500 stands for zero in the data rows.
How far apart are the two rows of each pair, measured in a hidden way? 0 means very close, and 20 very far. Two or three weighted sums of its numbers give each row a place; it is the straight-line distance between the places.
tensor([459., 608., 519., 507., 465., 501., 532., 510., 490., 427., 433., 300., 322., 464., 525., 431.])
tensor([526., 502., 501., 530., 495., 506., 538., 486., 516., 497., 453., 544., 503., 497., 553., 513.]) -> 6
tensor([456., 518., 576., 521., 548., 453., 472., 533., 405., 504., 664., 329., 710., 499., 591., 372.])
tensor([600., 575., 551., 498., 568., 513., 449., 476., 498., 535., 529., 539., 620., 493., 500., 460.]) -> 9
tensor([527., 509., 487., 460., 491., 461., 418., 449., 489., 516., 519., 571., 492., 408., 569., 461.])
tensor([554., 498., 438., 631., 492., 465., 552., 530., 454., 450., 548., 470., 462., 413., 408., 474.]) -> 3
tensor([411., 794., 484., 374., 513., 706., 599., 386., 710., 367., 364., 506., 752., 423., 354., 382.])
tensor([481., 460., 445., 502., 476., 525., 573., 541., 527., 548., 489., 534., 537., 471., 552., 534.]) -> 4
tensor([470., 368., 546., 497., 574., 564., 445., 639., 506., 537., 587., 520., 447., 432., 436., 512.])
tensor([539., 435., 525., 389., 497., 232., 424., 648., 534., 405., 653., 451., 424., 463., 499., 788.]) -> 5
tensor([491., 511., 464., 493., 465., 464., 494., 508., 487., 300., 490., 474., 560., 479., 464., 486.])
tensor([517., 452., 502., 516., 493., 468., 554., 536., 548., 528., 495., 497., 599., 500., 469., 545.]) -> 2
tensor([505., 511., 520., 519., 551., 518., 589., 534., 462., 562., 522., 462., 495., 458., 583., 219.])
tensor([519., 493., 475., 501., 468., 471., 542., 629., 531., 511., 498., 549., 498., 439., 471., 515.]) -> 6
tensor([507., 530., 460., 438., 487., 501., 563., 507., 452., 487., 471., 547., 564., 481., 544., 517.])
tensor([562., 571., 520., 549., 616., 484., 443., 437., 338., 483., 446., 455., 579., 499., 452., 522.]) -> 2
tensor([539., 293., 546., 405., 616., 357., 445., 509., 590., 467., 631., 447., 342., 617., 566., 662.])
tensor([528., 429., 453., 499., 442., 537., 533., 530., 514., 473., 519., 553., 472., 539., 525., 491.]) -> 7
tensor([463., 465., 490., 528., 488., 467., 456., 528., 442., 458., 442., 462., 531., 531., 405., 496.])
tensor([607., 542., 496., 658., 515., 441., 486., 428., 444., 468., 412., 376., 520., 493., 535., 477.]) -> 10
tensor([434., 503., 498., 432., 559., 472., 611., 488., 468., 583., 542., 245., 539., 411., 534., 405.])
tensor([356., 594., 513., 418., 512., 601., 417., 404., 355., 553., 467., 648., 593., 399., 589., 471.]) -> 7
tensor([574., 345., 530., 340., 530., 248., 451., 658., 553., 378., 598., 430., 472., 575., 449., 735.])
tensor([449., 448., 503., 478., 411., 464., 588., 529., 595., 543., 604., 550., 505., 561., 482., 499.]) -> 11
tensor([478., 489., 537., 518., 636., 564., 539., 501., 555., 437., 555., 427., 403., 389., 654., 392.])
tensor([487., 523., 433., 470., 554., 450., 556., 484., 454., 511., 564., 476., 499., 447., 551., 524.]) -> 3
tensor([393., 515., 501., 475., 507., 612., 414., 500., 529., 434., 481., 606., 445., 384., 543., 636.])
tensor([494., 413., 513., 494., 461., 425., 307., 585., 371., 557., 564., 512., 404., 517., 542., 701.]) -> 7
tensor([460., 440., 514., 489., 489., 453., 525., 492., 523., 499., 542., 462., 521., 427., 515., 548.])
tensor([393., 311., 326., 604.,   0., 560., 224., 838., 220., 949., 439., 386., 111., 600., 338., 902.]) -> 11
tensor([503., 527., 473., 486., 514., 484., 545., 471., 514., 444., 471., 517., 493., 440., 561., 544.])
tensor([498., 429., 494., 543., 605., 449., 419., 491., 472., 428., 532., 498., 527., 529., 543., 446.]) -> 8
tensor([373., 455., 558., 585., 330., 675., 554., 532., 670., 483., 500., 599., 506., 606., 355., 333.])
tensor([529., 492., 459., 452., 497., 529., 549., 492., 555., 446., 492., 561., 447., 408., 533., 525.]) -> 9
tensor([583., 537., 427., 706., 452., 556., 497., 310., 336., 481., 368., 357., 482., 426., 431., 554.])
tensor([519., 591., 553., 564., 474., 466., 483., 485., 503., 542., 424., 496., 474., 491., 488., 497.]) -> 17
tensor([519., 545., 481., 443., 474., 540., 463., 535., 554., 461., 444., 453., 503., 424., 518., 477.])
tensor([563., 533., 531., 518., 483., 398., 475., 300., 523., 501., 528., 516., 583., 484., 344., 491.]) -> 7
tensor([576., 539., 435., 547., 603., 455., 391., 488., 459., 495., 492., 498., 428., 454., 436., 543.])
tensor([475., 570., 388., 503., 537., 503., 561., 404., 602., 473., 446., 616., 395., 581., 525., 468.]) -> 2
tensor([420., 505., 502., 435., 514., 521., 533., 507., 434., 542., 570., 556., 544., 451., 562., 458.])
tensor([332., 458., 502., 550., 596., 624., 480., 473., 488., 542., 472., 487., 361., 554., 571., 389.]) -> 1
tensor([554., 516., 473., 604., 553., 511., 533., 527., 488., 496., 511., 505., 462., 792., 411., 493.])
tensor([469., 476., 521., 463., 500., 434., 572., 423., 404., 559., 450., 504., 461., 487., 435., 527.]) -> 12
tensor([609., 683., 472., 613., 476., 530., 469., 349., 353., 451., 460., 464., 507., 392., 550., 528.])
tensor([481., 476., 538., 480., 457., 468., 491., 508., 523., 425., 496., 567., 565., 468., 530., 458.]) -> 15
tensor([496., 311., 519., 540., 489., 413., 563., 517., 495., 468., 546., 452., 424., 506., 498., 471.])
tensor([452., 442., 483., 472., 509., 478., 571., 506., 592., 522., 477., 570., 532., 466., 524., 484.]) -> 4
tensor([462., 394., 354., 559., 442., 469., 640., 549., 674., 506., 431., 398., 304., 596., 320., 501.])
tensor([453., 548., 524., 491., 642., 415., 508., 481., 382., 536., 594., 445., 652., 423., 541., 434.]) -> 13
tensor([540., 388., 478., 428., 466., 487., 569., 442., 483., 562., 637., 623., 570., 516., 353., 550.])
tensor([515., 496., 458., 446., 498., 506., 543., 333., 591., 525., 473., 568., 453., 533., 510., 473.]) -> 3
tensor([501., 520., 586., 558., 514., 618., 579., 479., 495., 490., 530., 514., 456., 536., 624., 457.])
tensor([519., 483., 551., 489., 506., 541., 550., 518., 485., 392., 480., 580., 495., 499., 472., 535.]) -> 9
tensor([505., 500., 496., 503., 495., 476., 559., 494., 538., 447., 477., 485., 529., 497., 560., 496.])
tensor([546., 546., 476., 504., 510., 511., 577., 474., 531., 481., 526., 526., 462., 537., 553., 498.]) -> 3
tensor([496., 442., 512., 492., 541., 446., 566., 469., 584., 499., 500., 556., 553., 497., 471., 502.])
tensor([521., 364., 557., 359., 665., 302., 425., 583., 576., 427., 527., 407., 393., 545., 609., 613.]) -> 9
tensor([465., 495., 567., 553., 436., 556., 490., 523., 520., 484., 515., 454., 554., 373., 587., 479.])
tensor([503., 509., 498., 568., 453., 484., 487., 571., 563., 433., 482., 511., 512., 523., 455., 487.]) -> 6
tensor([468., 462., 483., 496., 509., 464., 558., 547., 513., 487., 510., 491., 489., 505., 500., 496.])
tensor([472., 510., 471., 492., 449., 503., 536., 525., 515., 441., 536., 463., 474., 470., 444., 516.]) -> 2
tensor([446., 506., 509., 524., 451., 600., 500., 647., 537., 369., 560., 532., 534., 537., 498., 450.])
tensor([577., 541., 471., 559., 515., 481., 571., 453., 506., 503., 488., 616., 501., 440., 490., 503.]) -> 2
tensor([412., 786., 405., 400., 341., 753., 512., 435., 733., 433., 328., 517., 624., 447., 493., 416.])
tensor([497., 512., 493., 491., 484., 507., 522., 515., 574., 512., 533., 516., 513., 491., 538., 469.]) -> 5
tensor([578., 575., 467., 764., 609., 443., 309., 361., 218., 333., 207., 268., 468., 433., 538., 427.])
tensor([428., 399., 380., 567., 251., 535., 168., 722., 267., 765., 464., 360.,  97., 553., 380., 807.]) -> 14
tensor([500., 430., 777., 443., 543., 398., 436., 514., 564., 406., 539., 460., 440., 506., 493., 586.])
tensor([442., 569., 466., 408., 509., 438., 496., 451., 477., 462., 533., 592., 457., 465., 586., 506.]) -> 15
tensor([512., 415., 505., 438., 534., 445., 542., 584., 554., 464., 623., 498., 513., 526., 518., 481.])
tensor([433., 433., 473., 491., 593., 426., 549., 502., 494., 515., 485., 461., 464., 373., 510., 552.]) -> 6
tensor([449., 500., 446., 395., 561., 372., 510., 483., 553., 480., 436., 368., 315., 508., 438., 561.])
tensor([497., 630., 538., 385., 613., 416., 421., 525., 336., 713., 635., 538., 675., 222., 544., 534.]) -> 9
tensor([513., 537., 408., 337., 577., 463., 486., 304., 544., 491., 415., 709., 503., 543., 494., 607.])
tensor([506., 535., 510., 385., 625., 613., 409., 394., 457., 530., 377., 641., 502., 522., 521., 500.]) -> 3
tensor([440., 484., 517., 535., 488., 502., 503., 517., 443., 398., 578., 539., 528., 501., 554., 478.])
tensor([513., 460., 465., 428., 513., 514., 517., 506., 521., 536., 572., 518., 455., 466., 479., 531.]) -> 5
tensor([335., 183., 525., 260., 414., 581., 516., 742., 568., 819., 866., 499., 471., 675., 330., 645.])
tensor([520., 575., 448., 382., 433., 451., 578., 423., 550., 512., 533., 601., 542., 453., 513., 497.]) -> 7
tensor([556., 534., 419., 415., 481., 483., 584., 507., 483., 466., 491., 527., 497., 546., 532., 465.])
tensor([547., 397., 529., 333., 493., 208., 418., 540., 558., 399., 513., 351., 342., 613., 462., 787.]) -> 13
tensor([480., 471., 412., 457., 544., 455., 554., 511., 455., 570., 699., 522., 581., 413., 488., 452.])
tensor([479., 547., 477., 580., 391., 421., 359., 663., 374., 530., 473., 371., 353., 449., 501., 613.]) -> 13
tensor([479., 522., 499., 458., 484., 589., 556., 311., 551., 493., 469., 529., 499., 473., 489., 520.])
tensor([540., 532., 444., 481., 495., 565., 505., 497., 457., 503., 523., 566., 489., 510., 523., 496.]) -> 1
tensor([479., 391., 695., 595., 595., 601., 504., 490., 431., 541., 628., 415., 418., 495., 610., 389.])
tensor([483., 407., 499., 337., 584., 285., 526., 515., 551., 396., 539., 352., 402., 525., 342., 662.]) -> 15
tensor([405., 601., 515., 476., 560., 489., 485., 515., 438., 547., 612., 388., 475., 402., 543., 451.])
tensor([631., 527., 601., 484., 518., 507., 533., 534., 535., 512., 485., 547., 443., 614., 552., 520.]) -> 9
tensor([550., 496., 462., 297., 438., 486., 541., 527., 545., 462., 493., 510., 473., 506., 486., 476.])
tensor([556., 481., 510., 433., 443., 369., 223., 709., 453., 494., 671., 554., 672., 504., 416., 702.]) -> 8
tensor([397., 504., 505., 450., 604., 579., 555., 455., 363., 624., 567., 412., 484., 444., 552., 447.])
tensor([520., 489., 458., 481., 505., 501., 587., 584., 555., 517., 503., 528., 530., 500., 431., 489.]) -> 10
tensor([510., 580., 509., 513., 586., 500., 435., 448., 518., 498., 435., 439., 472., 486., 525., 491.])
tensor([647., 482., 503., 548., 508., 474., 524., 490., 690., 489., 546., 609., 517., 464., 522., 489.]) -> 7
tensor([466., 717., 561., 446., 507., 558., 412., 525., 499., 353., 381., 483., 632., 538., 509., 345.])
tensor([530., 470., 467., 499., 512., 501., 567., 561., 538., 535., 480., 528., 457., 539., 522., 537.]) -> 1
tensor([546., 542., 537., 500., 482., 463., 550., 489., 506., 508., 424., 486., 488., 474., 559., 517.])
tensor([438., 554., 553., 540., 526., 461., 533., 506., 533., 531., 489., 508., 529., 496., 447., 460.]) -> 1
tensor([522., 529., 507., 462., 494., 479., 596., 497., 523., 508., 554., 463., 557., 490., 544., 541.])
tensor([737., 449., 524., 406., 576., 410., 519., 485., 539., 407., 618., 391., 387., 438., 483., 636.]) -> 4
tensor([523., 541., 475., 519., 587., 613., 460., 485., 487., 563., 461., 584., 450., 436., 439., 551.])
tensor([425., 479., 562., 554., 436., 586., 478., 492., 507., 449., 455., 579., 477., 557., 475., 491.]) -> 3
tensor([474., 640., 579., 452., 429., 363., 562., 413., 589., 481., 292., 294., 526., 534., 440., 383.])
tensor([701., 707., 590., 668., 636., 511., 412., 402., 356., 538., 382., 409., 563., 514., 572., 424.]) -> 18
tensor([529., 403., 546., 456., 589., 445., 536., 520., 558., 469., 520., 511., 531., 562., 520., 534.])
tensor([488., 494., 491., 458., 399., 458., 549., 557., 460., 506., 540., 533., 358., 494., 438., 486.]) -> 5
tensor([610., 395., 399., 567., 484., 457., 554., 500., 513., 470., 523., 435., 503., 527., 502., 473.])
tensor([479., 452., 517., 494., 571., 516., 547., 464., 478., 459., 470., 499., 448., 427., 518., 434.]) -> 16
tensor([739., 687., 557., 741., 575., 696., 274., 226., 317., 469., 177., 464., 508., 641., 649., 479.])
tensor([496., 489., 461., 491., 481., 468., 489., 502., 500., 531., 499., 577., 491., 488., 504., 488.]) -> 16
tensor([492., 480., 400., 463., 451., 522., 616., 468., 529., 498., 508., 517., 501., 726., 399., 488.])
tensor([582., 204., 710., 235., 810., 347., 118., 616., 518., 461., 856., 623., 373., 574., 690., 660.]) -> 16
tensor([457., 467., 487., 504., 486., 475., 459., 526., 538., 452., 537., 513., 507., 485., 510., 495.])
tensor([489., 622., 523., 321., 588., 405., 418., 432., 422., 623., 620., 423., 643., 433., 499., 438.]) -> 1
tensor([505., 461., 544., 439., 553., 477., 557., 484., 453., 487., 477., 520., 516., 447., 546., 424.])
tensor([402., 435., 457., 620., 402., 651., 594., 543., 559., 440., 402., 485., 563., 594., 441., 500.]) -> 11
tensor([490., 562., 362., 492., 536., 585., 564., 481., 530., 502., 555., 552., 526., 471., 499., 524.])
tensor([424., 447., 492., 487., 517., 430., 537., 495., 606., 481., 489., 477., 475., 503., 525., 568.]) -> 11
tensor([525., 561., 583., 442., 431., 422., 359., 662., 449., 515., 618., 479., 604., 488., 380., 587.])
tensor([581., 541., 514., 556., 439., 500., 476., 424., 500., 422., 414., 498., 467., 598., 531., 469.]) -> 9
tensor([367., 878., 259., 200., 595., 714., 705., 311., 649., 599., 493., 670., 704.,  69., 331., 504.])
tensor([487., 531., 475., 505., 514., 471., 556., 489., 551., 550., 482., 512., 468., 461., 531., 479.]) -> 10
tensor([503., 451., 534., 542., 675., 531., 493., 537., 516., 545., 553., 482., 430., 495., 532., 487.])
tensor([491., 575., 675., 422., 455., 499., 407., 432., 552., 532., 456., 737., 497., 495., 462., 638.]) -> 14
tensor([646., 672., 438., 645., 508., 460., 478., 375., 310., 467., 388., 561., 608., 302., 544., 590.])
tensor([514., 434., 531., 465., 630., 432., 433., 464., 523., 492., 550., 471., 544., 417., 593., 706.]) -> 6
tensor([434., 599., 397., 394., 599., 615., 554., 438., 527., 591., 545., 537., 621., 315., 395., 622.])
tensor([530., 483., 476., 486., 483., 387., 568., 458., 483., 412., 505., 526., 474., 418., 526., 481.]) -> 10
tensor([ 89., 999., 216., 209., 418., 981., 585., 337., 979., 602., 249., 674., 740.,  55.,  84., 414.])
tensor([460., 325., 628., 402., 494., 319., 433., 537., 572., 391., 546., 333., 496., 588., 484., 692.]) -> 6
tensor([493., 500., 597., 685., 477., 655., 511., 578., 482., 514., 524., 466., 443., 514., 522., 303.])
tensor([478., 432., 451., 447., 288., 512., 541., 625., 431., 761., 615., 580., 493., 566., 411., 699.]) -> 5
tensor([605., 451., 585., 666., 576., 591., 461., 360., 412., 426., 434., 466., 542., 537., 627., 552.])
tensor([487., 508., 436., 523., 489., 517., 555., 407., 461., 491., 526., 437., 450., 502., 537., 490.]) -> 5
tensor([481., 493., 610., 376., 657., 353., 400., 499., 312., 568., 639., 300., 744., 509., 601., 410.])
tensor([636., 463., 524., 376., 500., 190., 355., 558., 579., 360., 495., 333., 414., 589., 411., 725.]) -> 15
tensor([466., 527., 329., 472., 457., 529., 604., 474., 494., 496., 498., 526., 508., 513., 534., 514.])
tensor([472., 537., 495., 517., 519., 476., 464., 464., 497., 521., 395., 436., 668., 503., 454., 554.]) -> 6
tensor([484., 455., 482., 525., 492., 517., 556., 568., 494., 425., 487., 432., 456., 493., 560., 471.])
tensor([562., 520., 502., 476., 502., 435., 525., 495., 471., 541., 526., 560., 421., 472., 475., 518.]) -> 6
tensor([487., 578., 460., 523., 683., 484., 540., 319., 297., 557., 359., 419., 538., 453., 586., 456.])
tensor([482., 584., 499., 490., 536., 544., 472., 459., 600., 500., 470., 547., 440., 482., 590., 423.]) -> 4
tensor([533., 480., 496., 509., 511., 520., 548., 495., 546., 478., 482., 510., 494., 508., 475., 500.])
tensor([454., 437., 461., 517., 456., 501., 537., 519., 500., 483., 470., 493., 556., 525., 546., 490.]) -> 5
tensor([563., 466., 529., 443., 446., 425., 474., 599., 528., 518., 466., 515., 544., 569., 455., 576.])
tensor([551., 619., 465., 540., 598., 595., 485., 695., 519., 564., 536., 660., 434., 458., 562., 450.]) -> 11
tensor([507., 554., 535., 503., 511., 410., 685., 435., 518., 465., 423., 400., 511., 550., 501., 437.])
tensor([523., 500., 518., 474., 505., 474., 486., 449., 527., 501., 532., 501., 531., 557., 569., 507.]) -> 8
tensor([410., 406., 430., 484., 416., 389., 488., 606., 485., 546., 496., 461., 420., 485., 380., 623.])
tensor([428., 430., 528., 493., 476., 570., 485., 576., 473., 534., 519., 568., 516., 535., 530., 443.]) -> 6
tensor([492., 522., 573., 506., 406., 457., 366., 668., 491., 537., 561., 491., 523., 498., 435., 589.])
tensor([484., 459., 504., 505., 468., 495., 587., 651., 508., 493., 494., 465., 551., 474., 446., 509.]) -> 1
tensor([350., 675., 301., 429., 742., 633., 587., 238., 858., 487., 477., 812., 322., 528., 546., 365.])
tensor([589., 546., 551., 529., 577., 568., 492., 439., 456., 582., 491., 496., 456., 524., 545., 451.]) -> 7
tensor([494., 454., 440., 425., 605., 490., 568., 470., 580., 526., 476., 522., 576., 478., 442., 494.])
tensor([525., 553., 564., 693., 495., 562., 314., 448., 333., 387., 461., 490., 501., 419., 499., 407.]) -> 8
tensor([494., 442., 442., 542., 525., 484., 562., 598., 496., 533., 549., 548., 488., 449., 420., 488.])
tensor([478., 499., 559., 501., 433., 586., 547., 500., 470., 460., 498., 498., 512., 492., 480., 412.]) -> 2
tensor([437., 456., 531., 510., 480., 453., 557., 533., 535., 504., 565., 494., 482., 499., 429., 433.])
tensor([516., 486., 541., 527., 536., 457., 555., 475., 496., 524., 424., 592., 534., 503., 513., 497.]) -> 4
tensor([547., 600., 574., 571., 404., 546., 486., 396., 360., 561., 382., 552., 521., 572., 533., 488.])
tensor([456., 423., 541., 541., 417., 529., 651., 524., 441., 449., 472., 603., 561., 533., 452., 391.]) -> 7
tensor([503., 282., 513., 745.,  18., 576., 258., 741., 274., 802., 608., 355., 202., 720., 456., 807.])
tensor([497., 449., 368., 497., 518., 464., 529., 550., 537., 518., 538., 518., 494., 528., 523., 497.]) -> 2
tensor([488., 465., 437., 485., 505., 493., 526., 452., 514., 542., 519., 511., 548., 521., 478., 530.])
tensor([415., 549., 432., 520., 332., 472., 381., 567., 393., 692., 378., 360., 277., 521., 535., 663.]) -> 11
tensor([527., 463., 432., 472., 519., 457., 566., 542., 543., 508., 481., 488., 607., 511., 494., 548.])
tensor([375., 749., 415., 325., 491., 586., 625., 380., 630., 544., 439., 583., 633., 280., 393., 442.]) -> 9
tensor([490., 474., 445., 471., 552., 505., 527., 466., 540., 444., 500., 498., 529., 550., 553., 474.])
tensor([374., 480., 495., 492., 522., 428., 452., 510., 530., 428., 563., 551., 468., 384., 547., 455.]) -> 7
tensor([464., 466., 493., 478., 449., 484., 496., 547., 561., 546., 371., 701., 406., 448., 488., 616.])
tensor([511., 485., 463., 493., 456., 495., 595., 477., 522., 393., 480., 502., 494., 523., 563., 477.]) -> 17
tensor([545., 539., 516., 495., 458., 525., 549., 515., 505., 562., 436., 531., 495., 547., 511., 502.])
tensor([446., 369., 523., 382., 464., 394., 533., 605., 464., 535., 691., 761., 494., 363., 400., 618.]) -> 10
tensor([427., 424., 522., 488., 510., 521., 442., 535., 489., 448., 529., 504., 471., 485., 531., 489.])
tensor([702., 687., 644., 644., 348., 464., 323., 340., 372., 275., 289., 339., 495., 670., 539., 394.]) -> 7
tensor([647., 558., 378., 600., 462., 504., 500., 398., 405., 460., 324., 417., 559., 404., 528., 519.])
tensor([487., 523., 499., 458., 542., 566., 557., 499., 416., 468., 497., 604., 530., 470., 533., 492.]) -> 15
tensor([472., 515., 482., 465., 475., 456., 466., 315., 453., 592., 515., 502., 491., 423., 553., 510.])
tensor([589., 495., 506., 471., 470., 486., 599., 500., 507., 482., 503., 554., 524., 526., 542., 478.]) -> 6
tensor([452., 443., 562., 412., 557., 379., 538., 488., 493., 511., 540., 540., 611., 517., 444., 434.])
tensor([551., 536., 498., 651., 610., 443., 407., 370., 342., 448., 396., 389., 438., 347., 563., 580.]) -> 15
tensor([532., 512., 532., 459., 455., 519., 462., 547., 493., 343., 505., 567., 504., 443., 559., 428.])
tensor([441., 447., 447., 385., 554., 516., 603., 454., 468., 563., 524., 546., 592., 425., 492., 477.]) -> 2
tensor([432., 691., 506., 426., 486., 332., 578., 370., 729., 428., 254.,  93., 494., 672., 372., 296.])
tensor([420., 303., 477., 501., 630., 706., 295., 692., 441., 649., 720., 698., 243., 456., 428., 642.]) -> 16
tensor([505., 626., 522., 416., 463., 496., 505., 512., 526., 653., 581., 656., 552., 444., 491., 531.])
tensor([577., 594., 522., 633., 591., 619., 428., 489., 473., 594., 549., 560., 438., 388., 638., 434.]) -> 12
tensor([465., 428., 436., 375., 578., 482., 593., 498., 448., 609., 635., 458., 527., 401., 623., 431.])
tensor([548., 562., 508., 463., 506., 514., 555., 511., 456., 553., 514., 560., 552., 441., 525., 491.]) -> 7
tensor([446., 438., 300., 421., 519., 547., 549., 491., 534., 563., 507., 635., 388., 399., 499., 571.])
tensor([496., 567., 534., 464., 491., 479., 504., 397., 511., 477., 496., 544., 475., 489., 473., 511.]) -> 4
tensor([584., 458., 459., 471., 464., 488., 530., 551., 530., 482., 511., 547., 485., 521., 600., 501.])
tensor([671., 425., 621., 313., 465.,  36., 291., 645., 588., 308., 578., 271., 464., 537., 479., 830.]) -> 16
tensor([668., 647., 520., 590., 596., 568., 414., 327., 322., 511., 544., 506., 463., 527., 460., 423.])
tensor([416., 683., 444., 348., 526., 530., 580., 532., 482., 548., 589., 501., 538., 406., 520., 450.]) -> 11
tensor([530., 389., 598., 414., 561., 307., 445., 554., 465., 384., 584., 428., 493., 552., 511., 638.])
tensor([468., 530., 464., 439., 497., 447., 456., 519., 445., 534., 582., 682., 590., 470., 560., 474.]) -> 9
tensor([458., 516., 488., 506., 485., 530., 604., 542., 534., 471., 472., 563., 526., 476., 429., 534.])
tensor([583., 506., 330., 470., 550., 370., 513., 477., 461., 462., 544., 439., 467., 458., 628., 591.]) -> 15
tensor([517., 390., 496., 522., 520., 459., 544., 498., 473., 520., 438., 438., 498., 511., 470., 506.])
tensor([342., 884., 438., 278., 432., 665., 603., 390., 751., 439., 362., 446., 813., 316., 368., 294.]) -> 5
tensor([516., 470., 488., 460., 533., 461., 599., 449., 525., 311., 492., 527., 511., 508., 503., 488.])
tensor([449., 612., 478., 441., 360., 770., 650., 413., 708., 530., 566., 541., 772., 407., 248., 373.]) -> 12
tensor([492., 517., 556., 547., 476., 505., 583., 558., 507., 557., 487., 559., 561., 509., 427., 429.])
tensor([511., 514., 537., 512., 496., 481., 511., 578., 499., 501., 581., 506., 538., 607., 407., 451.]) -> 4
tensor([472., 545., 513., 675., 530., 544., 245., 442., 330., 402., 373., 538., 624., 430., 566., 399.])
tensor([533., 619., 484., 497., 628., 519., 421., 480., 436., 583., 394., 502., 434., 486., 482., 499.]) -> 16
tensor([518., 598., 570., 525., 424., 639., 444., 504., 519., 481., 416., 532., 425., 650., 524., 451.])
tensor([363., 459., 327., 451., 197., 605., 570., 632., 520., 786., 523., 355., 432., 596., 236., 613.]) -> 11
tensor([469., 481., 572., 471., 456., 579., 492., 519., 504., 480., 440., 512., 604., 521., 507., 490.])
tensor([542., 534., 477., 477., 472., 523., 402., 468., 533., 674., 416., 542., 473., 546., 457., 437.]) -> 7
tensor([477., 484., 493., 508., 550., 519., 537., 487., 485., 514., 476., 540., 502., 535., 526., 404.])
tensor([588., 544., 453., 523., 565., 534., 513., 474., 536., 488., 447., 538., 512., 453., 510., 459.]) -> 3
tensor([428., 370., 503., 572., 546., 603., 390., 692., 490., 578., 550., 525., 304., 507., 442., 597.])
tensor([542., 492., 516., 545., 505., 475., 609., 471., 526., 452., 499., 530., 488., 494., 517., 482.]) -> 7
tensor([467., 558., 484., 503., 482., 464., 419., 553., 463., 509., 467., 433., 444., 484., 527., 538.])
tensor([521., 514., 389., 457., 471., 499., 508., 557., 535., 441., 522., 431., 537., 522., 430., 496.]) -> 9
tensor([449., 538., 551., 538., 488., 459., 544., 440., 591., 466., 491., 525., 554., 526., 552., 488.])
tensor([507., 447., 504., 513., 414., 558., 579., 602., 505., 448., 477., 523., 514., 451., 497., 503.]) -> 5
tensor([484., 492., 550., 481., 519., 512., 516., 475., 570., 485., 435., 570., 521., 490., 483., 450.])
tensor([599., 638., 386., 530., 494., 514., 515., 531., 468., 632., 487., 481., 521., 532., 499., 468.]) -> 13
tensor([478., 555., 464., 503., 432., 458., 546., 539., 571., 460., 495., 521., 518., 491., 500., 473.])
tensor([391., 424., 521., 345., 587., 369., 463., 377., 620., 400., 519., 471., 456., 488., 513., 561.]) -> 5
tensor([557., 360., 464., 517., 434., 463., 473., 592., 508., 499., 486., 504., 469., 517., 467., 648.])
tensor([517., 434., 507., 401., 576., 389., 469., 467., 485., 443., 549., 365., 465., 430., 525., 579.]) -> 5
